Rotation paths and how fast each direction turns (degrees per step):
Each turn is a multiple of 5 degrees from 10 to 175, or 0.
Each row of a path follows its step; steps can be skipped.

step 2: [  8 -30 -32   1   4   9   7   5 -38  -3  20  -6  -4  -2  19 -12   1  27
  -8  29  -9  13 -46  22 -16 -22  26   0 -22  32 -52 -38  38  16  32 -31
  25   6 -17  -3 -36]
step 3: [ 24   2  24 -30 -26   7 -21 -28 -57   5 -18 -15   9  27  -3 -24  21  -6
 -55 -43  40 -17  -5  17  19   3   6  12  -8  33  27  -4 -16 -18   0  -6
  35  28  -9  -9  14]
step 4: [-13 -31 -14 -31   2  25   5  40  13 -28   0  10 -32 -51   5 -12  25  22
  19 -35  32 -47 -10 -20   3  45  24   4  -1 -10  19  19  -7  32 -34  11
   8 -20 -18  -1   8]
step 6: [ 10 -25 -14 -28   6 -13   3 -46 -35   8  -6 -20  -8   5  -5   7 -39 -48
 -11 -33 -11   6   4  20   1 -18 -18  21 -29  39  30 -16   5  17 -45 -48
  27  19  -1   0  -8]
step 7: [ 13 -51   6 -30  -4  15 -42  28 -14  36  21 -13  15 -32  -9  -7  -9  11
  -1  -8  20 -26 -22 -14  17  18  -7  39 -14 -28  19  16  23  23  14  26
  11 -13 -59  -7 -24]
step 8: [-38  11  16  21   1  10 -53 -16   4 -68  -4  32 -16 -25  18 -11  -8   5
  -7 -12  46  -3 -47  -4  10   9   3  -5   6   1 -25 -39  11  -5  26   6
  20  31   2  -4 -13]
step 9: [ 21  25  -3 -30 -21 -31  32  36 -26 -23  11  -4 -40  -6  21  19 -10  -8
  -2 -17  16   3 -19  30  31 -23   7 -11  -4  41  47  -5  -5  10 -28 -37
  16   6  26   1 -44]
step 12: [ -6  -6  12   0  18 -37  10  -5  10 -16  25   5 -40 -34  36  -7 -38  16
  11  -9  12 -50  -1  21 -10   2  54  -8 -22  -3  29  10   5  27 -27 -27
  42 -10  -7  24 -21]
step 13: [  2 -13  -7 -15 -26   0  18 -11 -10   7   8 -18   1 -50  21 -17  13 -24
  -4   5  -2  17  21   6  17  -5 -16   5  28  34  -2  -5  43  36  71  -2
  46  19 -20 -28 -24]
step 15: [ 26 -18  12  -9   0  -8 -10  27 -47   2   1  33 -11   7   8  10 -13  69
   2   1  28 -47 -47  30  -3  23  39  13 -23  -1   1  12  -4   4   1 -19
  17 -13 -33 -15 -14]
[  4 -10   5   1   8  10  17 -11 -12   1  -3   4   8 -11  -9   5   6   9
   2 -14  -1  -9   7   2 -14   5   2  -4   3   4  -4   4   1   0   2  -2
   5   4   3  -7   3]
35
[ -6  -5   6   2  10  -7  -7 -16   9   7   3  -9   3 -12  -1   3 -19 -10
   8   4 -11   0  12  -1  -7  -1  -2   3  -7  -5   4  -2   3   6   3   2
   8  -1  -7   2  -1]
60
[  6  12   2  13 -11  -1  -1 -10  -3  -6  -2   0  -1  -5   5   8  -9  15
  -8  -4  -4   1  -6  13  -7  -6   5   3 -11   1  -1 -12   4  -6  -3  -7
  -5 -13   3   6   2]
115
[ -6   4   5   0   5 -11   1  13  -3   2   5   2   9  -4  -5 -13   4   1
  -3  -1  -9  -1  -2   2  -3   7   7   0   5  -8  -7  -1   7   6   1 -14
  -5 -19  -9 -10  -9]
135
[ -5   4  -3  -9  14  -5  -1   1  -1  -3  -4   4   5   9   9   7 -10  -1
   6   7  10  -1  -2  18 -11   3   6  -9   4   4 -13  -1   2  -6  -7  10
  -1   2   0  -3 -12]
110
[  5  -7   2   7   8 -12  -7   4   1   9   0  14   1  -5   7  -2   2   4
 -11  -8   1   3   6  -7   5   0  16   8  -4  -3  -1  -7   0 -13 -10  13
   1   8  -7  -5   6]
90
[ -2  -5  12  -2   0   0   7   5  -3 -12  -7   9  -2   1  -6 -12 -17   6
   8   9 -12   0 -10 -10  -1  -7  10   0   0   7  -3  -1 -13  -4   4  -3
  -3   8  -2   7  -2]
110
[ -1  -2   3  -4 -14   4   1   1 -14  11 -13 -11   5  -3  -7  -4  -7 -12
  -7   2   4   0  -9  -3  -8   2   3   4  10  -3  -3  -5  -2   2  -8  18
   1 -10  -3   5   7]
100

step 0: [  2 -18  33   2 -10  -1  24 -14 -10  11  -1  51 -16  12   3   0  -6 -19
   5  19 -23 -13  33 -10   0  17  17 -18  -9   2  -9   2 -27   2 -30  19
 -18  25 -35  16 -40]
step 2: [ -1 -17 -18 -17  -2 -19   5  -4 -32  18  -7 -11 -35  11  -6  22  14  27
  18 -45 -17 -36 -29   1   4  -5  -2 -16 -15 -20 -33 -28   0  -1   2   9
   9 -27   5  33  13]
step 3: [-14 -10  18   7 -26  -5 -50  15  -8  -8 -48  10 -29  -4 -13  27 -15  -2
   4   0 -28  -3  53  11  -2  -4  25   6   0   3   3  -2 -28  11 -14  10
 -22  15  16  13  -9]
step 4: [-15 -18 -34   5  -9 -31 -33  15 -16  -1  -5 -10   8 -10  34  21  17  29
  -3  -2  -5  36 -19   0   8 -10  -4  14  17  22  25  42  11   5   1 -19
   1 -31  -2 -33 -22]
step 7: [ 15 -17 -17   3 -14   3  24 -12 -28  -2  55 -30   9  11  19  -5   5   4
  -8  -2 -11  19  -7   8   3 -16 -17 -11 -19   3  40  17  17  16  -2   8
   9   7 -10 -31 -53]
step 8: [  2   0  14  19  29 -10  31 -11  13   4  32  29  -6 -11   9 -34 -34  -9
  24   1  -1 -42  11 -11 -34   1  -8  10  13  20   0 -30  -6  18 -28  30
   8   2  14 -24   1]
step 9: [ 10  -9 -13 -24  23 -29  44  -4 -15   3 -11  19   5  -1   4  -5  13 -30
 -15  15  -6  23  11  27  17  -8 -14 -27  25  40   0 -16  -4  22  11  -4
   5  24   0  42  28]
step 11: [-29  -7   0  39  26   9 -36  14  17  17 -19   7  -5 -11  -9  -1 -12  12
   5 -13 -11 -26  -8 -13 -23   2 -16 -15  37  36 -22  -6 -15   5 -23  46
  -9 -18  -1  18  -9]
step 14: [ -3 -33 -40  21  30   6 -31  19   0  -9 -18  -6   9 -18 -12   2  33  28
   3 -14   3  10   5   4 -19 -36   4  10  25  -7  -2  24  14 -28  -6  46
   5  13  14 -19   3]
step 15: [ 16  22 -15 -26  -3 -27  15 -15 -18 -14  -8 -48  15   0   3  14 -13  -8
   6 -42  -2 -22  15  30  24  -4  13   4   2 -25  38 -12   3   0 -16   1
  14 -12  15 -43   6]
[ -7 -17   9   3  13 -13  -1 -12  10   9  -7   2   7  -9 -13  -4  -2   3
  -5  -3  -2   0   2   1  12   1  -4  -2  -6 -11  -2  -9   6  -2  -2   2
  -2   2  11   1  -3]
120
[  8  11   4   3   5  -2  16  -1  -1   5  -1  -6  -5   0 -11  11   4   4
   3 -12  10   3   9   3  -1   3   6   3  -4  14  -9  -6   3   0 -10  -8
   6  -8  11   4   9]
110
[ -1   5   6   0  -4  -4 -13  -2  13   0 -10  -6   1  -8  -4 -11 -12  -6
   0   4   0   1   6  -3 -16   6   4  10  -6  11   6 -11   0  11   1   2
  -5  -6  -7  -5  11]
145
[ -8  -5   3   7   4   0 -12   7 -14   5  -7   3 -15   6   0   0  -7 -15
   8  -1  11   6 -12   3   7  -3  -7  -7  -2   3  -7  -9  -7  11   0  -7
   4   2   2  -4   1]
45
[  1  -3  -6   5 -10   4   2 -13   5  -8  -7   7  -3   5 -16   3   0 -13
   0   7  -6  10  -6   9   0  -5  -4  10  18   4  -4   7   7   0  -2   6
   0  -6   8  -1   2]
135
[  0   0 -10  -1  -3 -18   0  -1   4   2   6  -6   0   7 -10   7  11  -2
   8  -9   3   2  -8   3  -1   4  -5   7   1  -1   4  -8  10   2   0  -5
  -7  12 -21   1  -3]
140
